In the rows, zero is written as 128.
Turns in one plane each, and the order they were made in; the first pair answered
velor (before |-> after):
[124 139  70 131 151 146 126 130 100 101] |-> [129 139  59 125 147 141 137 141 105 114]
[ 98 124 116 121 138  87  76 141 101 129] |-> [100 117 121 137 147  98  91 115  84 123]
[135 102 116 124 133 151 167 100 167 125] |-> [132 113 112 125 117 135 171 125 173 139]
[145  99 143 156 168 143 105  92 120  90] |-> [153 109 141 173 163 117 178 132 111 107]
Ril (before |-> after):
[107 149 132 153 116  76  65 173  64 159] |-> [148 120 228 166 102  85 111 147 122 141]
[103 139  98 152 147 145  98 121 114 136] |-> [129 130 157 164 151 140 133 112 136 116]
[104 126 103 136  91 133 158 145 132 130] |-> [116 133 121 152 103 125 172 142 123 117]
bivi (before |-> after):
[ 99 108  97 160 108 106 142  96  89 183] |-> [101 119 110 155  97  91 119 128  94 187]
[137 140 153 126 140 150  71 150 144 100] |-> [142 131 136 140 164 182 117  96 133  90]
[118 138 104 146 144  89 140 132  74 123] |-> [100 131  91 100 122  97  78 131 111 145]
rebon (before |-> after):
[117 111 128  79 123 155 101 110 130 100] |-> [121 125 144  80 112 148 150 130 153 106]
[161 111 154 112 148 152 122  98 161 100] |-> [174 118 167 113 136 140 148 112 168 114]
[118 104 129 152 126 125  94 110 126 144] |-> [120 113 107 123 124 157 108 105 149 136]
Pairs:
(2 to 3 turns a pair)
[ 96 124 147 139 131 100  72 135  95  99] |-> [140 139 138 142 155 123 161 140 108  56] => rebon then Ril then velor
[125 117  92  83 139 175  60  96 161 102] |-> [138 154 124  85 106 137  69 178 180 113] => bivi then bivi then rebon
[132 127 174 143 127  98 170 117 140 149] |-> [121 123 138 144 155 119 163  78 110 128] => rebon then rebon then velor
[147 168 139  90 134 129 136 157 153  99] |-> [143 161 136 111 129 117 173 165 144 126] => bivi then Ril then rebon
[112  87 172 106 122 156  59  85 183 126] |-> [ 74  91  73 108 111 131 157 114 146 198] => velor then velor then Ril
[124 133 138 146 114  89 216 172 132 170] |-> [ 83  86 157 100  89 104  81 124 169 179] => bivi then rebon then velor
[143 114 125 153 167 136 124  88  71 100] |-> [137  94 147 121 141 160 101  62 126 107] => bivi then Ril then bivi
[161 161 119  95 130 117 137 165 175 103] |-> [113 112 105 103 135 130  84  75 138 111] => rebon then rebon then bivi
[140 151 135 132 108 119 190 161 154 126] |-> [136 164 142 126  97 110 158 181 148 122] => velor then bivi then bivi
[108  97 151 146 154 133 122  73 116 116] |-> [ 99 106 138 103 130 149  91 109 176 132] => rebon then bivi then bivi
[148 120 169 120 123 163 169  99 146 104] |-> [116 112 162 101  85 135  97 115 161 153] => velor then rebon then bivi
[160 142 108 113 123 129 188 147 134 104] |-> [131 143  91 140 124  97 138 163  84 129] => rebon then Ril then Ril
[132 124 173 116 125 122 114 156 149 105] |-> [126 146 130 131 137 103 106 177 108 118] => Ril then bivi then bivi
[133 142 161 128  90 103 167 161 150 160] |-> [103 144 116 146 107  92  95 153  89 165] => Ril then rebon
[127  82 210 118 144 110  62 113 132  72] |-> [108  95 194  78 100  92  74 168 169 128] => bivi then velor then bivi
[110 149  96  93 113 137 106 153 145 143] |-> [132 124 154 142 117 124 188 120 128 142] => bivi then Ril then rebon
[139 164  93 137 136 111 175 169 114 136] |-> [112 145  75 130 147 122  72 128  99 132] => rebon then rebon then bivi
[150 155 168 122 126 151 130 157 184 104] |-> [141 156 108 151 150 148 190 146 121 117] => Ril then bivi then rebon
[112 124 166 164 124  88 158 153 113 152] |-> [100  99 100 102 141 157 104  91 147 127] => rebon then bivi then rebon
[143 165 143 115 134 153  55 165 121 106] |-> [160 177 140 152 139 138 148 184  97 128] => velor then velor then velor
[121 127 145 157 140 116 139 126  74 161] |-> [105 123 113  90 122 149  95 124 147 173] => bivi then rebon
[136 101 124 116 120 160 168  84 171 132] |-> [120  94 152 165 129 127 114  66 114 141] => rebon then rebon then rebon
[114 128  62 101 150 151  68 117 125 118] |-> [132 132  79  80 142 178 113 121 171 109] => rebon then velor
[103 108  60 140 145 144 170 105  74 141] |-> [ 90  99  69 106 134 153  87  98  98 141] => velor then velor then velor
[ 89  91 124 128 142 145  98  76 107 132] |-> [104 134 145 163 132  92 135 160  79 143] => bivi then velor
[140 122 188 119 127 144 114 137 172 123] |-> [114 164 119 144 148 121  98 180  95 135] => Ril then bivi then bivi
